In the rows, zero is written as 128.
One turn moves every row onto another: examples first, then more rows asked
z605: [143 134 137 135 102 134 125 129 126 122 107 124 131 133 144 113 119 118
  71  97 135 172 156 129 132 132 150 135 102 148 121 118 130 111 118 146
 104 155 116 107 118  99 173 143 146]
z406: [133  90 159  82 151 141 101 154 123 156 119 141 112 118 110 109  93 133
 113 133 132 135 116 120 164 105 152 115 131 158 114 127 125 151 117 128
 105 152 122 107 143 128 153 159 112]
z113: [134 102 127 156 141 158 114 122 161 114 105 106 117 141 108 150 113  84
 119 133 152 130 162 153 106 115 123 154  93 136 164 115 121 121 117 145
 108 139 169 129 160 104 122 117 114]
z374: [111 155 128 129 161 165 135 160 134 153 117 131 156 116 133 122 144 113
  96 118 150 153  98 123 109 134 120 126  98 169 145 129 113 168 109  88
 103 146 167 128 137 150 128 171 122]
z220: [144  88 156  92 170 149 107 159 109 162 138 131 116 121  99 110  72 123
 122 133 129 139 117 116 151  99 145 125 111 147 127 123 132 144 116 127
 104 141 142 102 148 118 157 139 109]
z498: [129  97 128 152 128 148 106 119 162 120  99 113 117 141 111 146 114  83
 116 133 162 133 166 152 114 124 131 147  98 139 161 110 120 115 116 143
 106 143 168 127 155 107 126 123 110]
z742: [110 152 129 130 157 162 134 161 133 154 117 133 158 115 134 121 143 113
  96 121 154 153 101 123 107 138 123 126  97 169 146 126 113 164 106  90
 102 148 171 126 135 150 130 171 121]
z217: [149 131 135 139 110 136 127 134 116 128 119 120 133 134 140 112 104 111
  75  97 134 176 158 125 125 130 146 139  90 141 129 114 132 104 115 147
 104 147 130 104 119  94 175 132 142]
z453: [157 135 130 143 126 147 133 137 111 127 132 110 132 137 133 116  97 110
  83  95 125 173 155 124 113 119 139 147  80 135 134 117 135 105 115 148
 104 142 136 105 124  90 174 122 145]
z319: [149 101 155  93 186 168 121 160 116 145 143 122 109 122  98 119  85 133
 123 131 108 129 107 117 140  81 137 133 114 149 124 140 131 163 121 129
 106 137 131 111 161 118 144 140 124]
z428: [144 151 169 116 196 133 134 103 124 114 122 120 104 121 102 133 155 127
 102 120 156 128 109 172 124 105  98  88 107 144 128 122 148 139 131 132
 109 162 176  94 124 111 130 128 143]
z282: [137 123 130 134 148 161 138 133 116 119 114 102 107 112 106 180 147 122
 124 101 128 112 120  90 159 127 108 106 106 166 115 104 111 107 116 113
 146 156 120  99 180  91 147 133 132]
z634: [113 150 126 132 160 161 133 161 130 159 122 133 161 117 132 121 135 108
  98 119 153 154 101 122 108 136 122 126  91 165 150 124 114 160 104  89
 103 144 176 123 134 148 133 165 119]
z67: [119 103 132 145 113 143 105 114 176 110  83 122 113 137 120 149 135  93
 105 132 162 129 162 160 126 126 135 142 116 152 150 114 115 126 120 145
 108 155 149 132 152 114 123 139 115]
z457: [161 142 129 147 140 159 142 138 113 116 136 102 128 139 132 123 104 114
  84  97 113 169 151 125 104 108 133 153  79 136 134 128 135 117 118 148
 107 140 130 109 134  88 168 120 153]
z58: [130 112 127 152 144 168 122 117 171  96  98 104 106 142 113 157 135  96
 115 132 141 121 155 160 106 103 121 156 106 146 154 129 119 141 124 145
 109 143 148 140 170 106 114 127 128]
z354: [114 153 127 133 166 167 138 161 131 152 123 128 158 118 132 123 140 112
  98 120 146 152  96 124 103 133 119 130  94 165 149 129 115 167 108  90
 105 144 170 127 139 147 127 165 123]
z147: [121  96 132 148 118 143 103 116 167 117  90 118 118 139 115 143 121  85
 111 133 166 131 167 156 123 129 137 144 106 144 157 110 118 117 119 142
 106 149 159 126 150 111 127 132 111]
z338: [145 145 170 117 189 125 125 104 115 124 121 124 109 121 101 125 140 119
 106 121 168 133 114 169 129 116 101  85 101 140 132 111 151 124 127 130
 108 160 188  86 117 110 139 124 135]
z892: [134 117 130 133 137 154 130 132 113 126 109 109 111 110 107 173 144 120
 122 101 137 112 126  89 168 137 111 100 108 167 115  96 111  99 114 112
 142 160 123  94 174  93 154 134 125]
z875: [140 121 129 138 151 164 138 135 111 121 117 101 108 111 104 180 141 119
 127 102 128 111 120  89 159 127 105 108 101 164 118 102 113 105 114 112
 142 156 126  97 181  90 150 129 130]
z43: [139 152 172 113 191 130 130 103 127 113 115 126 104 119 104 131 158 131
 102 120 160 127 109 173 130 109  99  85 111 147 124 122 148 137 132 132
 109 167 173  94 123 114 131 133 144]
z449: [110 150 127 130 158 161 130 161 132 158 118 133 161 116 135 119 139 111
  97 119 155 155 101 123 109 139 121 123  95 166 147 122 115 161 106  89
 103 146 173 124 135 150 132 167 119]
z332: [111 155 127 130 164 165 136 161 133 152 118 131 155 116 133 125 144 113
  97 120 147 152  97 125 104 132 120 128  96 168 146 129 114 168 109  91
 106 146 168 128 138 148 128 168 123]
z684: [140 143 172 114 183 121 125 103 118 124 117 128 110 119 104 126 146 123
 105 120 171 133 114 169 132 118 105  81 106 144 130 111 148 123 129 131
 106 165 184  86 113 113 140 128 134]
z89: [147 147 169 120 195 130 128 105 115 122 126 119 109 121 100 129 142 121
 107 120 163 132 112 168 124 109  97  89  99 140 134 115 151 127 129 132
 106 159 187  89 121 109 137 121 136]
z416: [136 104 157  83 168 158 117 154 131 139 123 132 105 120 109 118 107 142
 113 131 116 126 105 124 153  87 143 125 133 162 110 144 127 170 125 129
 107 150 111 116 158 124 143 158 128]
z181: [116 152 126 133 167 167 137 162 131 153 124 127 157 117 130 122 139 111
 100 119 148 152  99 122 102 133 119 130  91 164 151 128 117 163 105  91
 104 142 177 127 140 147 128 163 120]
z60: [139  88 157  85 156 143 101 156 115 163 128 138 115 120 105 107  81 126
 117 132 136 138 118 117 160 105 150 119 122 152 121 122 128 142 115 128
 104 147 135 104 143 125 157 148 109]
z924: [133 107 125 155 148 167 121 120 165 105 106 102 111 144 109 157 122  89
 118 133 143 126 158 154 103 107 122 156  97 138 161 123 121 133 122 144
 108 138 162 133 168 102 116 119 122]
z28: [138 146 174 114 180 120 124 101 124 122 113 130 109 117 105 127 152 126
 101 119 171 132 115 171 136 117 104  79 111 146 127 114 147 129 129 132
 106 167 177  89 114 114 138 134 136]
z377: [132  98 161  81 157 146 108 152 129 145 117 139 108 118 112 113 105 140
 111 131 126 127 111 125 161  98 150 119 136 164 109 136 125 162 122 129
 104 155 112 113 150 130 148 161 120]
z102: [146 149 169 117 198 134 134 105 120 118 126 119 107 121  98 133 148 124
 106 119 157 130 109 171 122 104  96  91 102 140 132 121 150 131 131 130
 107 161 182  91 125 109 134 122 140]
z66: [138 150 174 112 183 124 128 102 128 116 113 128 105 119 107 129 158 129
 100 121 166 128 111 173 134 114 103  81 113 149 125 119 146 134 132 132
 106 167 172  92 118 115 134 135 140]
z991: [132 119 133 132 139 155 132 133 116 123 109 107 110 110 108 177 148 123
 121 102 134 111 122  90 168 134 112 100 111 169 114 100 112 105 115 114
 141 161 120  95 173  95 152 137 128]
z724: [150 154 134 138 134 161 147 131 132  99 120 109 120 136 139 127 132 132
  73  96 105 162 143 131 112 104 135 150  99 148 119 142 132 138 126 149
 108 149 104 120 139  93 157 138 166]
z518: [140 143 138 131 106 138 132 129 135 112 104 122 123 132 147 118 132 129
  67  94 127 168 152 134 131 123 150 136 109 155 114 128 129 124 122 149
 105 160 102 115 123 102 166 150 153]
z825: [134 122 132 133 143 157 136 133 116 120 110 104 108 112 108 180 150 123
 122 101 131 110 120  91 165 128 110 104 108 169 114 102 111 107 116 113
 143 160 117  99 178  94 149 137 131]
z118: [159 149 130 144 143 164 150 136 122 105 131 103 124 138 133 126 120 123
  80  95 104 165 144 129 104 102 131 154  85 141 129 139 135 130 124 147
 108 143 119 116 138  90 160 126 162]
z626: [141 119 130 138 148 162 136 135 108 125 119 101 110 111 103 176 137 117
 127 101 130 112 121  85 159 128 104 107  99 162 119  97 114 101 113 112
 143 153 131  96 177  88 153 125 127]
z937: [143 151 136 134 119 151 140 129 136 101 109 117 121 134 145 123 138 132
  68  96 116 164 146 134 121 112 143 142 109 154 115 139 129 136 126 149
 104 156  99 120 131 100 161 148 160]
z841: [122 114 131 147 134 160 118 118 181  95  89 111 108 139 117 156 144 102
 108 132 145 121 154 162 114 109 127 149 114 152 148 129 116 144 126 145
 108 148 140 140 167 111 113 135 126]
z926: [119 109 132 144 122 152 112 114 181 103  83 118 110 139 120 152 143 100
 106 132 154 122 158 161 122 119 133 145 117 153 148 124 114 136 126 145
 109 154 140 137 161 115 117 141 122]
z923: [136 116 129 134 140 153 131 134 109 129 113 106 112 110 106 173 139 116
 125 103 139 115 125  89 165 136 111 100 102 164 117  95 112  95 111 112
 142 158 129  92 172  91 156 131 124]
z539: [115 149 126 133 164 163 134 162 128 158 125 130 159 117 131 121 136 108
 100 120 149 154  99 121 103 135 120 127  90 165 153 124 117 159 105  90
 104 143 178 125 138 145 131 163 118]
z529: [143 105 156  87 182 167 121 158 125 137 135 125 105 122 103 122  99 140
 118 131 106 125 106 122 145  78 138 131 123 155 116 144 128 170 124 130
 106 144 118 117 163 121 140 150 127]
z988: [149  93 154  92 182 161 113 162 110 155 143 123 114 124  98 115  75 125
 125 133 118 135 112 114 142  88 139 129 108 145 129 131 132 151 118 128
 106 137 141 105 156 116 151 135 116]
z493: [139 115 129 135 145 157 133 134 107 129 117 104 111 112 103 174 134 115
 127 103 135 114 125  86 162 132 109 105  99 162 120  95 112  95 112 113
 143 155 130  94 176  90 156 127 126]

z529 goes to z416
z991 goes to z892
z724 goes to z937
Now find these:
z428 goes to z43
z498 goes to z113

One turn moves every row onto another: examples first, then more rows asked
z551: [129 112 115 147 113 131 111 167 109 110 128  95 137 111 115 111 181 131
 150 118]
z229: [145 131 102 158 147 150 105 166 114  97 157 110 100 135 140  99 160 136
 137 108]
z688: [124 153 107 155 158 147 102 165  94  82 145 106 116 138 109 116 153 129
 124  94]
z864: [126 157  98 116 156 157  76 145 136  87 148 109 134 118 102 102 142 161
 151 110]
z930: [113 127 141 165 132 174  99 100 145  91 159  94 186 123 149 154 140 113
 133 127]
z636: [102 140 128 148 115 185  96 123 158 100 150  99 158 131  99 151 109 130
 147 148]
z168: [105 156 112 146 101 175  89 114 155 100 149 100 154 146 114 149 103 115
 131 135]
z14: [124 139 108 164 160 160  96 167 104  79 137 120 124 128 113 119 172 145
 122  92]
z774: [117 122 124 163 114 172  92 100 163  92 153 112 176 130 147 161 153 125
 120 122]
z639: [103 140 126 140 108 180  79 116 152  96 146  99 140 142 107 148 102 126
 134 143]
z274: [143 111 102 131 135 121 100 153 123 103 166 107 143 119 131 111 141 145
 172  96]
z965: [129 143 104 144 148 163  72 166 106  95 137  94 152 112 125  73 146 128
 126 115]
z235: [115 150 112 159 118 194  68 103 146  88 157 107 172 137 139 150 125 116
 130 116]
z111: [ 99 155 128 168 121 201  69 105 141  93 145 109 170 128 133 140 126 121
 138 129]
z572: [125 138 106 164 155 126 102 159 111 101 149 113 118 127 145  84 139 131
 124 103]
z730: [146 118 116 152 136 164  97 166 108  96 136  92 149 112 148  95 184 126
 132 111]
z249: [128 143 117 146 144 194  96 166 141  90 115 118 151 109 151  97 151 156
 133  99]
z570: [114 133 118 172 149 147 115 173 111  89 120 123 127 124 118 117 166 144
 114  95]
z802: [107 134 141 149 112 152 112 101 161 102 155  95 149 138 124 156 144 122
 130 152]
z840: [124 137 132 153 120 143 133 155 119 104 110  99 151 116 165 118 159 124
 148  89]
z287: [143 116 112 147 126 137 111 162 113 106 150 100 152 121 162 104 131 125
 166  85]
z755: [107 116 140 142 107 146 103 103 161  97 149  98 147 138 121 162 133 127
 125 142]
z895: [138 118 107 146 130 164 102 178 130 106 135 116 152 114 154  88 115 144
 152  95]
z775: [102 146 131 166 126 200  81 115 140  94 148 100 182 124 130 144 109 116
 142 128]
z121: [112 147 117 162 146 132 121 170 102  92 128 107 120 135 114 114 148 128
 116  99]
z254: [137 114  99 130 139 148  91 169 140 104 152 121 143 113 122  95 124 163
 159 106]
z112: [112 121 140 146 120 159 115 108 162  98 162  92 163 130 118 163 140 126
 139 147]
z844: [128 125  99 171 131 152  99 169 111 104 140 129 105 124 124 109 162 148
 155 100]
z13: [108 140 127 161 118 203  63 109 137  87 143 105 164 134 140 145 115 117
 131 119]
z382: [113 137 102 138 126 129  86 167 108 108 129  97 140 111  93  88 143 134
 145 123]
z723: [106 133 144 171 123 172  94  95 149  95 149 105 176 125 155 148 151 116
 123 130]
z819: [107 128 125 150  98 154 111 111 172 105 144 107 157 138 122 161 130 126
 122 139]
z418: [111 113 142 164 118 169  86  97 145  89 147 104 170 128 155 158 146 117
 124 120]
z625: [122 151 113 123 131 106 114 134 116 100 143  88 133 125 117 123 150 129
 164 101]
z791: [109 132 104 177 139 129  96 164 109 106 130 132 123 116 129  95 141 141
 141  96]
z299: [101 156 127 146 109 183  87 112 153 101 152  99 144 141 102 147 119 126
 143 150]

z930 goes to z775
z570 goes to z14
z168 goes to z819
Now find these:
z229 goes to z572
z111 goes to z299
z965 goes to z382
z254 goes to z274
z755 goes to z418
z840 goes to z249

One turn moves every row onto another: examples first, then more rows asked
z970: [ 83 115 111 165 141 158 123 165 115 145 154  98]
z110: [ 83 106 122 138 132 145  90 134 108 165 123 107]
z231: [121 140 132 145 104 155  90 118 122 137 117 128]
z83: [104 138 108 175 154 114 142 151 120 118  92 112]
z860: [ 82 136 134 155 137 156 112 155 143 147 110  99]
z868: [117 125 116 188 133 142 136 110  94  99 102 146]
z462: [103 104  95 178 110 154 125 108 117 128 156 122]
z919: [ 81 124 160 190 112 152 124 152 112 137 132 136]
z883: [110 141 102 179 154 109 123 170  97 119 120 117]
z378: [ 82  97  97 167 132 129  98 139 141 151 130 111]
z789: [ 92 117 163 184 114 153 127 159 114 137 130 136]
z496: [133 126 117 188 134 136 126 126  94  99 108 153]
z419: [ 88 141 118 159 157 128 148 132  90 129  92 102]
z189: [ 77 115 156 192 114 153 132 146 112 137 135 132]
z62: [ 88 108 155 188 114 155 138 152 113 135 133 134]
z423: [111 136 121 187 133 143 126 106  76 104 106 146]
z214: [ 89 142 108 180 105 148  97 101 129 129 135 125]
z248: [ 97 146 111 164 157 126 127 151  67 129 121 109]
z339: [ 90 118 132 141 140 167 126 159 114 152 128  96]
z324: [ 72 109 115 152 130 139  98 123 135 158 108 107]
z132: [125 136 122 184 132 138 114 124  75 104 113 152]
z569: [ 94  92 104 152 132 136  92 152 114 158 143 113]
z455: [135 103 117 143 110 161 117 125 109 135 138 126]
z831: [117 133 101 158 145 130  99 113  80 121  88 133]
z942: [128 114  91 160 147 127 108 126  78 119 105 135]
z759: [115 111  79 179 148 122 115 117  93 112 105 133]
z269: [101 131  89 176 146 124 106 105  96 115  91 132]
z11: [ 74 134 112 178 137 147 111 160 142 141 139 103]

z132 goes to z496
z462 goes to z214
Now find these:
z860 goes to z339
z789 goes to z62
z831 goes to z942
z419 goes to z248
z110 goes to z569

One turn moves every row onto another: examples first, then more rows asked
z411: [116 155 120 128  89  98 155 155 101 129 122 138]
z306: [115 152 116 113  92  91 158 147 105 132 114 141]
z142: [121 109 110 130 100 161 126 149  99 148 146 154]
z501: [110 104 124 102 125  91 115 144  86 157 160 144]
z713: [110 113  99 163 147 119 120 119 128 133 143 158]
z227: [128 108 114 140  92 158 133 146 114 142 143 154]
z741: [112  98 124  99 126  83 118 142 100 151 160 141]
z241: [ 86 133 143 137 114  97  98  99  95 132 130 148]
z571: [121 162 118 131  91 102 150 145 104 126 116 139]
z307: [131 103 113 136 102 154 121 149  99 138 146 168]
z748: [106 105 116 102 123  84 112 151  86 148 151 137]
z127: [126 114 104 134  98 159 133 150 105 146 139 154]
z288: [ 97 127 148 130 111 113 133 143 144 103 124 175]
z891: [ 98 132 144 134 110 114 132 144 145 101 128 176]
z322: [115 156 112 121  94  94 155 152 104 135 115 136]
z689: [111 102 119  96 124  89 114 146  90 150 157 146]
z725: [130 109 112 137  96 156 133 148  99 147 144 156]
z525: [116 152 108 121  92 102 161 145 105 131 111 140]
z49: [105 107 124  98 128  82 122 147  92 154 156 147]
z758: [ 85 136 142 136 116 102  97  98  90 135 130 153]
z303: [110 119  95 161 149 119 124 119 130 131 144 153]
z528: [101 131 145 131 111 115 134 144 146 102 127 175]
z922: [ 85 133 147 134 116  99  97 101  95 132 129 150]
z872: [113 115  96 158 151 120 121 117 127 129 142 158]
z391: [ 87 137 145 136 118  99  98 102  94 133 126 151]
z927: [102 130 145 132 110 106 133 140 147 102 128 178]
z722: [ 88 131 145 135 112 103  94 103  92 132 131 150]
z961: [ 98 135 143 136 113 109 136 145 146 104 126 176]
z697: [114 161 105 120  91  95 150 143 107 131 116 142]
z901: [105  99 113 105 126  90 110 150  94 155 158 142]
z666: [ 99 129 145 134 111 106 135 149 144 101 128 175]
z995: [133 104 106 136 100 151 134 151  94 139 146 162]
z654: [108 153 121 121  96  86 153 145 109 135 106 141]
z165: [110 157 115 123  89  86 148 144 105 139 109 143]
z524: [111 117  93 162 145 119 119 117 131 134 139 157]
z77: [111 157 119 125  90  89 156 145 103 135 121 135]
z647: [103 129 147 133 111 114 133 144 144 101 126 176]
z474: [109 113  98 164 144 123 121 114 127 134 140 158]
z464: [114 117  93 166 145 119 125 118 124 131 142 155]
z552: [111 106 122 104 131  75 113 148  95 146 148 139]
z120: [109 105 117  99 132  92 109 141  92 154 160 152]
z57: [ 87 135 147 138 113 103  93 102  97 138 132 151]
z15: [110 116  96 163 150 120 120 118 127 132 142 158]
z212: [130 115 112 138  99 162 136 142 110 140 142 155]
z609: [112 103 113 102 127  87 110 139  95 153 166 149]
z858: [ 85 130 146 131 115 100  95 102  98 133 134 151]
z703: [126 109 107 134  91 156 136 146 103 136 142 164]
z567: [123 108 115 139  94 158 127 150 104 152 138 161]

z120 goes to z654
z666 goes to z464
z609 goes to z165
Now find these:
z307 goes to z552
z703 goes to z901
z725 goes to z689
z49 goes to z525
z15 goes to z922
z288 goes to z303
z858 goes to z961
z411 goes to z995
z127 goes to z501
z524 goes to z57
z741 goes to z697

